In the data rows, 128 means zero.
Some points:
[100 105 108 135 122  91 122 203 113 104  91 125 102 117 190 141 128 140
 148 185 202  87  97 121  48  67 109  65 117 161 116 157 102 101 122 144
 106 108 123 107 109 106 151 130 109  92 127]
[160 102 125 119 112 110 138 105  97 101 101  80 115 119 168 149  82 207
 115 154  83 142 203 105 133 139 173 101 153 112 150 180 111 130 152  71
  91  88 150 108 103 129  84 164 162 119 107]
[134 153 143 125  87 110  84  86 163 187 148 104 190  50 124 117  63  86
 115 142 106 140 126 152 122 111 123 117 123 117 163 101  28 108  53 155
 150  84 108 168 112 135  66 162  76 166 113]
[133 104 153 131 124 150  84 151 132 159 105 156 120 128  96 104 143 141
 192 119  90  94 116  83 129 152 164 108 174 109 127 151 166 131 180 173
  73 190  96 135  74 143 128 150 114  54  91]
[110 109 213 172 172 123 155 122  87  50 119 170 159 132 116 119 146  96
 116 116 144 187 156 133 125 105 169 119 145 110 122 147  91 163 147 159
 155 125  90 139 152  75 125 125 101 139 124]
[187 169 102 164 130  71  66 148 131 178 129 194 118 114 107 105 160 162
 106 131  90 152 169 130 117 130  82 143 139 102 110 193 112 174 140 129
 126 115 140  82 145 103 136 135 127 184 134]
[171  93 153  70  96 193 103 130  51  85 116  79  81 110 121 133 180 169
 161 110 138 184 167 111 116  65  94 147 132 136  97 128 140 152 114 133
 119 107 129 134  87  81 107 136  62 154  97]
[154 190 233 183 137 147 117 138 101  95 186 140 131 145 119 109 147 154
  77 138 113 104 115 128 110 160 130 104 141 116 139 121 182 137 105 115
 112 149  87  46 111 121 150 168  86  33 152]
[157 122 160 143 124  99 149 148 155 168 111 119  87 169 107 140 137 120
  91 152 116 164 124  99  87 188 138 144 116 187 188 101 150 165 168 148
 164 133 134 173  84 162 121 114  92  96 184]
[178 176 113 107 101  88 110  93  78 159 103 167 139 119 172 101 114  86
  98  60  95 144  95 132 138 125 129 107 127 145 170 120 115  83 127 119
 162 151 156  90  42  46 155  86 156 160 111]
[ 91 151 133 131 102  88 166 132  74 134 130 120 138 121 162  97 156 153
 158 136 147  97 135 130 134 124 183 143 154 110 176  60 139 116 120 180
 114 114 163  93 172 111 161 143 169 140 139]
[107 120 170  91 128 148  85 124 118 144  98  75 149  83 132 175 123 104
 127 156  49 146 143 143  84 142 155 114 122 181  93 108 145 122 119 130
  91 170 146 123 179 136 132  70 162 119 134]
[141 129  93 165 110 121 137 119  79 126 117  88  60 124  75 109 137 109
 116 106 152 112 150 182 146 135 130 110 131 140 136 119 148 122 131 133
 146 192 131 120 158 132  68  86 104 159  76]
[ 70 178 116  76 148 143 144 119 151 132 132 176  87 115 148 159 132 128
 133 128  97  84 169  82 120 148 155 140 144 134 147  92 140 163 220 137
 122 136 115 124 163  27 136 144  69 112 158]
[114 160 191  92  81 178 153 136 212 141 114 130 118 111 120 114  97  93
 147 168 145 105 115 138 175 100 127 113 130 137 111 153 125 135 158 114
 154 117 171 122 116 120 129 116 114  85  91]
[ 98 191 119  80 134  66  64 135 120 118 111  96 145 148  48 124 126 118
 136 114 208 136 116 165 132 168 175 113 131  87 108 125 183 128 127 109
 118 127 102 181 112 111 129 178 171  95 148]
[163 151 148  68 184 164 163 101  84 126 144 134 156 149 147 111  95 142
 126 176 135  74  82 115  99 142 102 126 132 167 114 200 148 141 162 107
 115 136 113 170 134  87 114 169 158 188 122]
[132 100 181 119 135 129 144  93 116 174  74 152  99 200 141 157 172  99
 122 166 130 119 150 119 147 149 115 130  71  78 136 127  98 115  91 131
  75 142 141 187  95 108 131 149 179 151 160]
[ 96 158 125 173 149 176 107  98 130 135 106 136 113  67  78 109 101 156
 112 119 129 138 155 111 112  80 178  91 139 173 107  76 114 138 142  93
  77  66 115 160  85 196 160  98 176 158 121]
[144 123 142 166 162 110 159 155 197 123 151  67 138 125 103 153 134 138
  81  70 157 137 121 150 109  93 126 221 103 165 122 122  99  62 159 138
  70 145 136 102 128  95 115 176 175  94 122]
[131 146 114  70  84 104 188 123 134 115 125 135 108 148 189  89  47 135
 126 116 163 146 210 134 133 100 135 201 137 139  79 137 122 159 121 140
 122 167  53 113  93 205 121 137 130 114 165]
[114 122 137 101  94 127 104 152 119  76 182 179 133 143 110 141  96 106
 141  66 114  98  96  64  77 117  92 106 154  71 132 166  70 142 134 118
 102 163 197 138 157 144 116  81 130 147 152]
[ 83 102 141 130  94 170 142  98  95 162 146  51 131 141 152 165 139 150
  77 113 156 126  95 143 145 115  84 100 162 101 185  99 136 148 154 149
 138 115  97  93 116 108 111 131 178 124 137]
[110  96 111 165 118 130 112 185  96 197 200 186 146 157 145 229 112 126
 141 115 142 154 125 140 160 103 108 115 134 148 105  88 205 177 145  73
  83 117 105 158 120 123 128 162 116 138  85]
[153 136 105 102 184 114 159 117 153 124 133 136 112 134  90 160 110 134
  91 122 173 122 148 113 131 143 160 127  97  79 111 129 207 129  80 162
 109  68 163  77 103 148 111  92  82 154  84]
[161 158 135 130  69 170 154 119 198 102 165 115 162 212 138 126 130 131
 141  94  99 184 133 125 119 142 163 122 167 130 145 136 154  54 129 154
 155  62 131 161 144 136 158 121 133 174 111]
[156 140 142 124 156 102 143 121 157  69 106 159  75 135 151 167 206 123
 176 112 147  69  35 123 102 141  84 132 210 191  97 101 101 142 132 106
 104  70  85  87 113 160  85 110 129 153 130]
[ 93 109 144 105 104 120 138 165 131 137  98 155 110 159 148 111 123 167
 125 138 150 154 180 124  84 176 164 153 125 124 101 102 105  96 122  85
 161 162  95 123 163 131  86  97 152 150  19]
[ 83 139  95 141  99 119 124  98 139 102  68  91 148 103 107 103 123  61
 181 108 102 188 140 115 119 202  72 124  64 138 174 175 122 174 108 119
 108 103 116  83 155 148 174 172 153 126  87]
[ 98 128 120 104 161 153 123 126  88 102 145 131  88 101 143  88 104 150
  79 102 134 163 102 102 226 165 165 131 111 209 110 116  77 111 105 116
  86 129 173 131 137 162  79 132 108  89 142]
[122  66 111 119  87 102 135 112 115 105 119 154 129 136  79  87 175 131
 103 168  65  96 110 149 188  97 141 146  81  98 122 118 112  93 161 139
  88 145  86 139 124 154 187 147  74 131  90]
[ 94  97 133 128 115 100 135 192 123 126 170 102 145 134 137 109 138 109
 138 163 157 115 133 141 180 197 141 127 161 129 162 191  97 143 133 116
 138  80 141 139  81 103 135  73 122 152 141]
[ 68 116  90 156 152 107 135  77 105 122 173 153  90  72 138 154 130 129
 149 123 116 141 149 143 107 115  79 148 146 132 182 164 138  92 144 134
 175 139 110 156 105 127 103 100 145  88 116]
[ 98 120 136 106 108 165 116 192 125 110 132 144 121  77  96  97 148 137
  68 158  73 121 141 140  87 137 131 136 122 103 102 115 169  90 130 146
 196 102 140 130  77 147 101 204 148 161 167]
[121 172 105 165 112 156 124 107 192  88  90 155 185 133 180 120 144 245
 106 127 138 136 108 168 149 151 172  93  55 138 131 107  84 159 136 101
 142 151 132 139 137 143  57 112 167  89 140]
[149  73 142 153 126 127 121 123 108 150 123 154 146 103 107 178 126 123
 177   0 160  58 135 151 127 143 159 108  68 131 118 178 114 102 144 185
 182 152 142  65 111 146 114 120 115 175 178]
[159 163 120 137 155 104 137 103 104 167 118 108 163 124  92 159 132 163
 208 165  78 136 173 138 177 136  99 123 146 141 105 116 107  60 103 124
 156 134  84 103 157  96 119  81 129 139 162]
[ 57 122 121 113 202 126 100 116 188 192  98 124 200 138 176  58 167 169
 124 108 135 112 108 151  90 124  96 158 111 123 189 146 165 124 104 138
  89 153 116 143 154 151 133  71  80 127 113]
[137  70 118 128 100 107 107 116 114 102 112 103 141 134 125 128 114 141
 119 140 150  96 110 161 107 127 109 120 138 104 133  86 117 128 166  41
 122  85 142 147 180 135 130 133  67 141 194]
[150 122 147 128  94  74 161  96 129 119 114 139 150  65 132 155 153 130
  98 109 136 132  77  66 137 103 152 150 151  95 110 158 168 131  72  95
 181 125 114 169 162 125 121  98 128  89 118]
[124 149 127 148 111 150 151  94 155  80 202 132  64 107 151 146 111 101
 170 180 136 125  97 193  80 116 155 116  83 115 148 137 141 110  97  75
  87 143 119 115 121  99 159 110 102 185 176]
[122 186 121  96 148 124 142 134  57 174 159 105 143 168 134 186 165  83
 119 137 111 141  85 154  97  63 155 129  87 147 128 182  71 111 168  87
 181 105 130 119 155 222 141 152 109 137 114]
[102 146  81 156  84 130 172 130 126 143 124 108 114 168  88 117 175 148
 129 159 127 128 111  84  96 100 135 120 149 144 109 115 114 190  89 217
  71 124 160 188 148 131  75 156 118  94 126]
[124 131 103 122 114 153 158 124 145 135 101 161 154  99  77 161 132 127
 148 207 176 191 137  91 169 124 116 158 181 124 162 104 145  72  91  98
 139 220 158  87 105 140 155 166 116 174 160]
[100 108  78 118 123 161 119 143 136 140 146  61 128 161 136 119 141 138
 186  97  75 128 104  68 143 138 145 169  85 100 109 107 142 136  69  75
 158 134  96  80 117 112 142 137 136 138 166]
[125 139 169 143 145 155 168 185 118 178  95 123 135 100  78  80 149  99
 147  91 114  80 166 147 159  99 106 191 152  67 130 130 117 163 127 106
  87  84 157 132 125 140 108  65 169  67 145]
[127 136 115  94 153 135 182 124 109  78 178 123 199 122 104 151 120 163
 113  96 117  99 151 159 137 186  64 145 111 114 102  62  90 176 123 187
 150 143 158 163  98 148 185  87 147 101  99]
[178 129  79 133 120 133 117 113 131 143 178 106 146 115 165 103 191 100
  93  78 166 141 178  96 129 164  78  43 129 113  59 143 144  68 161 155
 116 150 129 138 130 143 136 123 113 128 169]
[162 174  79 188 129 183  63 141 148 103  92 120 132 124 130 171 123 108
  89 152 144  62 141  76 141 149 120 189 133 117 197 146 117 119 113 125
 158 152 116 162 143 129 201 116 118 126 111]
[115 133 145 104 163 134  95 143 145 103 119 163  58 149 121 136  58 138
  97 122 137 165  84 147 151 118  76 107 129  55 163 109 104  93 131 175
 141  96  92 102 177 130 134  88 137  88 164]
[100 117 182 147 164  78 128 113 169 135 140  70 108 139 131  78  92 142
 128 172 153 128 128  38 158 121 108  84 102 114 103  98 124 152 150 136
 167 152  89 126 111 128 161 124 156 197 120]
[150 115 169  82 114 128  97 156 129 125 165 140 114  77 185 149 169 123
 173 154 127 145 100 121 159 140 145 154  77 158 175 130 148 173 143 170
 100 118 144 148 183 170 131 139 160 102  90]
[138 127 117 159 208 149 138 127 132 155 131 124  93 100 195 124 119  53
 157 126 151 116 112 156 129 142 131 145 163  77  65 102 102 142 126  98
 148 130 164 157 156 131 161 186  86 117  87]
[125 158 129 162 139  94 165 194 129  86  85 145 111 166 155 140  71 139
 116  93  94 118 111 193 190  88  69  72 135 172  99 147 188 109  88 139
 147 129 162 191 160 121 159 184  94 186 138]
[196  78  80 127 112 164 142 110 103 173 137 189 125 141  84  74 106 110
 141 109 158 112 157 119  95 145 104 106  92 180 124 117 126  94  90 104
 143  95 109 115 183  89 140 142 149  84 141]
[ 80 100  73 115 122 133 101 116 178 138 119 126 149 146 142 127 136  80
  29 155  89 101 118 148 136 116 164 132 147 156  79 154 124 159 112 143
  90 144 112  97 146 120 123  93 169 136 140]
[133 116 111 205 105 127  94  74  99 143  97 123 135 151 156 114  63 141
 159 157 138 186  73 155 102 148 117 204 120 118  56 142 150  99 165 152
 145 118 175 124 116 131 143 120 120 130 124]
[135  96 131 141 150 106  66 102 136  85 141 138 172 186 137 107 133  55
 164 181 114 112 175 107 141  73 111 131  94 156 150  93 181 105 117 104
 170 114 167 103 112 144  55 147 146 108 126]
[148  89 144  88 151 110  89 109 197 128 160 134 101 165  88 136 152 178
 128  89 140 146 141 185 131  92 158 106 202 156 143 133  87 186  97 126
 180 150 171 125 118 127 189 151 123  86 123]
[216  74  62 137 172 150 187 175 136 131 108 109 172 102 112 111  85  93
 148 133 100 164  99 124 114 100 159 106 145  99 158 118 162 182 163 150
 130 159 106 153 129 109 112 122 162 135 118]
There is one direction along which these points spread out most. Take the direction at right angles to it along which they spread out most. Go by this last direction. How many in every 100 of the points above lie lower along it than each point below? Answers are rounded to whole numbers. More than half of the points above lie lower than the first one.
[ 91 151 133 131 102  88 166 132  74 134 130 120 138 121 162  97 156 153
 158 136 147  97 135 130 134 124 183 143 154 110 176  60 139 116 120 180
 114 114 163  93 172 111 161 143 169 140 139] 48
[163 151 148  68 184 164 163 101  84 126 144 134 156 149 147 111  95 142
 126 176 135  74  82 115  99 142 102 126 132 167 114 200 148 141 162 107
 115 136 113 170 134  87 114 169 158 188 122] 87
[196  78  80 127 112 164 142 110 103 173 137 189 125 141  84  74 106 110
 141 109 158 112 157 119  95 145 104 106  92 180 124 117 126  94  90 104
 143  95 109 115 183  89 140 142 149  84 141] 42
[141 129  93 165 110 121 137 119  79 126 117  88  60 124  75 109 137 109
 116 106 152 112 150 182 146 135 130 110 131 140 136 119 148 122 131 133
 146 192 131 120 158 132  68  86 104 159  76] 47
[150 115 169  82 114 128  97 156 129 125 165 140 114  77 185 149 169 123
 173 154 127 145 100 121 159 140 145 154  77 158 175 130 148 173 143 170
 100 118 144 148 183 170 131 139 160 102  90] 70
[110  96 111 165 118 130 112 185  96 197 200 186 146 157 145 229 112 126
 141 115 142 154 125 140 160 103 108 115 134 148 105  88 205 177 145  73
  83 117 105 158 120 123 128 162 116 138  85] 95
[ 93 109 144 105 104 120 138 165 131 137  98 155 110 159 148 111 123 167
 125 138 150 154 180 124  84 176 164 153 125 124 101 102 105  96 122  85
 161 162  95 123 163 131  86  97 152 150  19] 7
[100 105 108 135 122  91 122 203 113 104  91 125 102 117 190 141 128 140
 148 185 202  87  97 121  48  67 109  65 117 161 116 157 102 101 122 144
 106 108 123 107 109 106 151 130 109  92 127] 97
[124 131 103 122 114 153 158 124 145 135 101 161 154  99  77 161 132 127
 148 207 176 191 137  91 169 124 116 158 181 124 162 104 145  72  91  98
 139 220 158  87 105 140 155 166 116 174 160] 15
[ 83 139  95 141  99 119 124  98 139 102  68  91 148 103 107 103 123  61
 181 108 102 188 140 115 119 202  72 124  64 138 174 175 122 174 108 119
 108 103 116  83 155 148 174 172 153 126  87] 2
[ 98 128 120 104 161 153 123 126  88 102 145 131  88 101 143  88 104 150
  79 102 134 163 102 102 226 165 165 131 111 209 110 116  77 111 105 116
  86 129 173 131 137 162  79 132 108  89 142] 30
[125 139 169 143 145 155 168 185 118 178  95 123 135 100  78  80 149  99
 147  91 114  80 166 147 159  99 106 191 152  67 130 130 117 163 127 106
  87  84 157 132 125 140 108  65 169  67 145] 37
[125 158 129 162 139  94 165 194 129  86  85 145 111 166 155 140  71 139
 116  93  94 118 111 193 190  88  69  72 135 172  99 147 188 109  88 139
 147 129 162 191 160 121 159 184  94 186 138] 92
[187 169 102 164 130  71  66 148 131 178 129 194 118 114 107 105 160 162
 106 131  90 152 169 130 117 130  82 143 139 102 110 193 112 174 140 129
 126 115 140  82 145 103 136 135 127 184 134] 57
[153 136 105 102 184 114 159 117 153 124 133 136 112 134  90 160 110 134
  91 122 173 122 148 113 131 143 160 127  97  79 111 129 207 129  80 162
 109  68 163  77 103 148 111  92  82 154  84] 62
